In the rows, 128 means zero.
The rows of D fall into 3 groups, and each row is roughly a mix of its group's hidden directions; one row fits no group.
D (79 x 10):
[[110  97 101 111  96 125 189 138 142 124]
 [109 105  68 113  96 112 155 145 125 146]
 [129 151  82  85 147 109 149  95 150 133]
 [174 139 158 143 150  75 125 138 121 106]
 [134  98  80 112 177 108 151 147 120 115]
 [129 106  84  88 174 118 140 145 102 126]
 [132  87  79 149 115 113 171 145 112 134]
 [131  95 106 101 141 163 158 151  91 102]
 [124 161  95  89 139  93 145  97 144 154]
 [167 112 141  95 143  85 110 101 118 160]
 [117  88 103 109 162 112 125 154  78 122]
 [200 112 134 115 111 123 155 148 114 131]
 [ 99 118 128  89 139 162  98 140  78 129]
 [131 158 157 121 133  95  86 113 165 160]
 [142 158 109  95 124  98  75 154 125 148]
 [ 97 117 145 151 115 122 194 130 142 103]
 [184 137 151 144 157  90 107 146 114 117]
 [148 141  94 128 139  93  75 116 100 149]
 [123 123 169 159 147 192 131 139 134 121]
 [188 114 131 146 121  99 134  92  98 126]
 [105 114 122  96 125 112 190 131 103 156]
 [154 109 181 107 133 139 170 115 125 158]
 [152 129 141 157 155 154 139 188 147 145]
 [146 189 157 135 134 149 113 131 148  93]
 [114 149 134 182 155 145  85 139 104 138]
 [112 128 159 169 145 159 113 180 134 142]
 [109  88 122 143 108 101 118  91 107  82]
 [118 123  68 130 111  77 130 133 109 144]
 [151 124 131  97 100  81 134 115  85 154]
 [103 159  95 108 126 125 175 147  95 104]
 [111 110  95 111 153 168 124 110 139  77]
 [118 170 139 133 114 169 121 101 179 123]
 [177 104 160 114 133 133 165 158 145 107]
 [147 171 166  98 132 103 166 111 122 147]
 [139 153 162 151 140  67 140 131 127 100]
 [182 137 119 127 143 140 101 125 105  77]
 [140 148 130 100 116  79 138 127 101 179]
 [ 68 145 123 102  98 128 143  95 148 127]
 [126 143  96  76 105  79 115 115 135 138]
 [125 117 151  84 107 134 173 101 160 108]
 [146 155 112 132 137  66  89 137 109 134]
 [121 157  98 152 108  68 112 105 126 140]
 [104 113  68 140 113 111 154 135  91 115]
 [165 128 184 149 129 134 106 103 158 144]
 [124  91 112 192 137 145 122 133 162 119]
 [136 141 144 109 113  88 128 140  87 181]
 [164 113  86 154 118 110 127 112  86  97]
 [174 130 148  89 154 104  88 110 129 137]
 [166 125 137 126 131 194 133 151 146 106]
 [165 116  98 159 126 144 101 125 105  79]
 [158 154 149 147 152 105  92 177 118 126]
 [122 119 128  96 139 165 182 152  99 109]
 [101 174 162 127 130 130 107 133 179 143]
 [127 141 108  80 106 138 124  71 127 106]
 [102 155 120 103 119  78 126  99 114 167]
 [ 79 152 144 110 122 106 142 132 158 174]
 [131 129 140 149  85  70 133  89 128 129]
 [ 84 119 107  90 151 119 108 128  80 137]
 [154  87  93 118 133 131 152 127  76 108]
 [114 120 124 166 174 121 136 182 141 145]
 [104 147  82  98 111 107  88 115 121 156]
 [ 72 126 117 137 139  75 114 115 109 144]
 [ 99 131  86 122 112  94 174 129  96 138]
 [104 118 132 178 132 157 153 180 124 126]
 [124 127 150  73 114 174 127 105 158 130]
 [ 88 135 108 153 110 160 172 152 119 103]
 [148  95 146 104 116 136 188 115 150 106]
 [162  83 102 169 115 111 112 105 106 122]
 [156 127 111 107  95 111 144  72 142  99]
 [104 103  97 103  93 135 177 152 145 132]
 [104 151 166  81 150 155 136 152 153 139]
 [138 118 178 121 135 184 148 136 152 113]
 [144 111 179 142 143 172 159 128 143 104]
 [145 174 110 131 134 144 118 141 113  67]
 [152 143 138  83 146 142 173 136  93 105]
 [154 102 121  92 107 106 178 152 147 115]
 [ 85 152 141 157 156 121 116 162 138 168]
 [102 102 103 111 153  81 125 136  83 138]
 [125 137 173 150  69 126 109  99 123 124]]
Here is one row of each group, with its name. Which group are the others in?
[140 143 167 158 104 181 117 137 156 120]
P
[132 160 164  70 152 136 154 139 128 136]
U
[108 147 111  95 123 155  74 102 128 156]
L

[152  84  98 126 126 107 145 103 124  77]
P
[102 152 129 154 169 151 127 166 163 151]
P
[156 144 115 123 116  66 157 109 141 155]
P
[134  62 125  95 139 133 147 129 106 155]
U
[ 76 149 128 147 123 138 108  87 162 108]
P
[ 82 111 100 106  93 154 165 134 145 136]
L
[105 129 134  88  98 148 158 171 161 126]
L
[144 117 161 166 122 186 132 133 144 103]
U
[129 179 130 117 116  96 139 110 151 177]
P
